In the rows, 128 means zero.
The rows of Z fall into 3 groups, and each row is roughly a mix of its group's hidden directions.
Z (133 x 13):
[[ 89  91 150 131 154 130 127 106 153 141 137 124  74]
 [172 159 156  99 139 123 116 140 144 129  93 156  95]
 [106 153 117 127 121 108 173 164  85  97 119 107 125]
 [132 126  59 145  93 147 158 132 142 126 152 124 121]
 [ 93  96 149 157 165 112 134 121 141 129 152 107  83]
 [124 116 184 167 128 143 131 137 121 119  85  95 114]
 [ 94 132 139 126 130 127 140 115 103  76 104 178 109]
 [170 158 109 112 106 136 117 133 132 118  73 133 163]
 [ 88 123 170 173 151 109 146 129 110 107 134 120 100]
 [158  92 106 132 104 180 101 114 152 109 108 119 134]
 [115 135 177 145 110 101 100 134 155 160 114  90 114]
 [179 133  77 107 112 119 120 165 108 117 126 148 121]
 [114 180 108 138 120 133 125 135 106 105  97 122 181]
 [116 128 180 120 149  83 135 119 133 125 121 125  75]
 [122  97  97 121 114 154 143 116 149 168 151 113 177]
 [155 111  93 161 125 124 126 153 108 122 153  80 160]
 [155  91  95 150 109 180 117 139 139 126 133 113 158]
 [145 157  81 113 124 131 144 130 162 163 121 134 173]
 [119 171  87 113 107 123 120 137 136 127 122 135 190]
 [155  94 149 143 142 137 111 121 163 104  95 116  82]
 [ 79 122 153 150 141 103 151 142 118 139 162  87 113]
 [157 100 124 141  88 164 111 140 165 157 138  98 136]
 [111 113 108 133 115 103 127 170 140 177 110 150  89]
 [103 102 115 122 138 141 142  94 165 157 174  99 134]
 [ 83  91 151 158 158 114 120 121 130 117 162  98 114]
 [147 127 180 152 167 111 136 137 107 132 114 138  83]
 [134 131  81 135  76 155 125 130 129 114 144 114 173]
 [150 147  86 110  82 150 154 124 118 141 127 145 168]
 [117 112 147 161 135 119 135 132 155 122 126 111  55]
 [104 129 157 113 165  81 153 117  91 124 143 144 105]
 [ 79 130 147 173 146 128 138 110 146 131 146  81 132]
 [111 110 130 162 105 125 125 168 112 136 170  93  96]
 [123 121 102 107 114 134  93 133 115 116 144 112 198]
 [121 158 145 106 166 103 136 134 144 134  93 162  86]
 [ 74 123 118 139 153 134 147 100 129 124 146 132 183]
 [157 148 123 127  92  82 100 143 104 112 102 122  95]
 [178 111  71 111  98 127 125 151 136 125 139 134 147]
 [109 161 148 130 145 104 137 144  65 128 162 129 114]
 [110 136 181 131 135  94 125 137 117 145 129 124  69]
 [143  99  88 130 147 136 139 120  90  98 167 155 105]
 [129 120  65 122 123 133 131 142 101 125 157 128 177]
 [107 114 155 144 126  96 138 146 133 158 155  71 109]
 [133 139  62 107 116 110 132 117 110 137 156 129 168]
 [139  81 114 156  95 145 121 123 138 138 162  82 139]
 [152 147 126 103 161 135 147 103 114  92  85 164 134]
 [111 138 159  87 116 132 120  98 122 145 114 137 188]
 [131 130  80 108 101 168 112 119 138 139 143 172 153]
 [134  89  80 135 110 151 121 144 164 133 166 105 124]
 [131 144 142 103 116  79 105 132 160 167 151 119  96]
 [133 129  68 138 126 149 122 129  99  95 150 154 162]
 [ 97 126  86 110 147 130 153 103 115 110 152 161 167]
 [ 95 102 135 146 154 118 130  73 112 156 153 103 142]
 [164 141 139 101 127 136 122 121 170 127  74 146 158]
 [ 88 131  99 111 123  95 135 119 103 104 164 167 108]
 [145 155 131 120  93 159 108 151 168 154  96 122 156]
 [111 175 129 128 102 122 141 120 124 162 139 115 187]
 [103 162 121 140 170 131 156 119  98 108 148 168 147]
 [ 80 156 108 119 144 109 158 115 106 100 126 140 170]
 [161 123 104 126 117 169 118 112 168 120  93 128 168]
 [122 149 155 100 158 111 156 102 137 170 107 158 152]
 [106  94 102 143 102 146 124 108 108 111 172  92 151]
 [ 68 119 133 155 162 122 153 106 123 115 166 129 123]
 [174  97 137 149 103 156  98 139 140 117 105 104  98]
 [136 168 169 122 104 117 100 144 131 137  90 138  88]
 [161  98  80  87 118 117 156 132 125 128 154 152 111]
 [126 144 107 152 139 131 156 125 107 124 148 108 198]
 [ 84 140 118 148 156 121 174 111 106 129 154 148 159]
 [ 95 124 155 146 148  91 145 136  83 122 165 114 105]
 [142 120 150 135 113 131 111 132 179 164 115 100  81]
 [165 143 148 115 109 121  97 138 134 115  95 156  77]
 [ 92 179 121 106 116  89 135 151 108 153 147 146 125]
 [ 97 126  75 132  95 113 113 116 108 135 167 135 157]
 [115  82 104 150 158 131 138 120 130 143 184 109 111]
 [159 166 134 106 102 127 120 140 121 130  82 142 176]
 [147 107  61 117 101 157 117 146 145 124 139 136 150]
 [120 117  72 125 141 135 146 123 113 102 159 150 174]
 [167 166 125 146  93 124 160 148 119 133  83 143 135]
 [129 101  93 123  97 161 129 116 119 124 153 124 187]
 [186 152 106 128  86 147 128 142 128 134 104 132 160]
 [186 123 160 114 127 134  80 139 124 137 105 114 150]
 [110 114 130 155 122 170 118  96 157 157  81 118 144]
 [163 125 118 124  89 143  84 138 157 173 141 121 116]
 [123 148 168 110 141 105 123 126 161 138  80 138  87]
 [101 140 147 134 162 124 151 129 173 185 124 135 122]
 [122 166 120 109  74  93 102 144 122 121 104 148 108]
 [ 72 132 127 130 133 104 141 111 127 164 169  98 145]
 [131 142 170 120 139 120 122 122 162 131  93 138  68]
 [120 124 156 176 114 111 157 146  72 109 123 119 130]
 [ 92 110 110 144 103 119 113 137  88 113 169 102  98]
 [147 162  87 104 137 121 161 127 157 161 108 160 131]
 [100 106  99  83 109 134  90 125 130 123 145 111 169]
 [121 157  81 100  94 123 110 100 108 128 118 166 146]
 [ 89 110 173 146 149 126 118  94 145 132 150 103 161]
 [197 124 130 115 113 136 107 143 156 124  93 130 106]
 [118  89  76 155 129 164 125 118 156 110 133 108 148]
 [161 110 158 127 111  83 126 158 147 130 113 100  91]
 [115 174 123  76 126 121 130 126 126 125  93 170 145]
 [109 152 146  86 143  90 136 123 101 141 148 154  89]
 [162 114 135 124 163 129 132 111  98  92 121 157  80]
 [125 115  92  98 135 160 137 110 145 119 131 166 180]
 [101 136 149 131 130 101 120 108 171 140  93 117  77]
 [139 159  72  87 113 145 122 140 130 112 122 164 118]
 [186 146 100 132 110 146 145 140 106 144 124 142 171]
 [ 98 127 182 149 142 141 133 113 161 172 108 123 123]
 [114 113  79 103 147 117 157 112 133 111 168 138 165]
 [150 124 176 100 131 136 120 110 141 149 106 141  74]
 [141 131 104 150  72 151 102 162 131 161 123 107 130]
 [114 107 146 131 160 103 145 106  95  99 144 145  78]
 [ 97 121 109 144 132 131 153 118 134 169 175  97 161]
 [152 161 120  95  86 137 121 129 130 134  91 143 173]
 [107  89 128 107 168 138 108 107 112 137 180 124 148]
 [ 95 112 126 156 103 143 119 151  87 136 179 106 127]
 [168 105 103  96 121 147 120 116 132 170 147 125 170]
 [171 121  80 146 101 151 147 130 131 151 148 119 162]
 [ 71 135 113 118 157 105 151 111  93 116 158 145 135]
 [ 82 145 153 115 166  96 149 118 103 114 128 163 123]
 [186 123 115 127  94 145 108 127 156 108  93 113 148]
 [177 122 121 122  98 154 105 134 153 175 112 105 137]
 [ 91 159 173 122 154 105 136 127 153 146 106 149 100]
 [150 140  72 122  88 147 124 137 131 124 134 125 178]
 [127 106 115  86 146  79 156 122 119 157 147 156 110]
 [114 110 160 138 165  99 132 137 136 125 123 132  62]
 [152 117  94  80 132 141 102 128 111 145 146 135 177]
 [ 94 159 167 154 135 121 103  95 122 132  92 112 154]
 [179 148 139 151  88 146 111 160 119 135 111 110 154]
 [115 152 166 113 167 115 149 117 114 133 108 171  92]
 [111 124 105  96 153 118 148 102 122  97 145 186 124]
 [ 87 102 120 152 105 124 125 127 108 109 157  94 173]
 [148 141 154 166  82 138 114 145 121 151 128  83 147]
 [177  84 110 144 126 159 119 116 152 112 129  91 129]
 [ 91  91 115 123 148 142 159 109 116 120 174 159 110]
 [178 133 134 137  93 135  98 162  99 106 103 128 110]
 [140 128 146 101 113  84 123 140 139 147 139 127  63]]

One row of each group comes first, with its name. Which group is each row after those in?
[104 104 139 109 144 102 136 137  93 130 175 142  84] => V
[163  83  99 142 158 166 145 127 109 108 151 135 130] => N
[170 148  82  88  95 154 120 133 135 132 118 151 129] => M

[ 96 133 151 112 163 139 155  82 141 138 135 144 170] => V
[139 157  93  88 121 106 135 150 119 117 119 179 152] => V
[157 153 146 121 110 138 119 145 157 120  63 129 154] => N
[106 137 151 166 144 103 146 160 106 105 130  78 133] => N
[151 134  70 116 109 160 137 148 129 127 135 136 176] => N
[147 159 126  98 100 107 119 151 121 104 102 164  86] => N
[165 139  78  90 129 117 125 120 119 103 126 174 132] => N
[132 146 167 119 111 106  91 125 141 154 121 132  70] => N
[126 137 137 146  93 151 106 144 160 162 108  96 170] => N
[146 122 169 157 106 128 117 146 112 137  98  86  88] => N
[139 115 169  92 166 100 117 123 126 172 105 132 145] => M
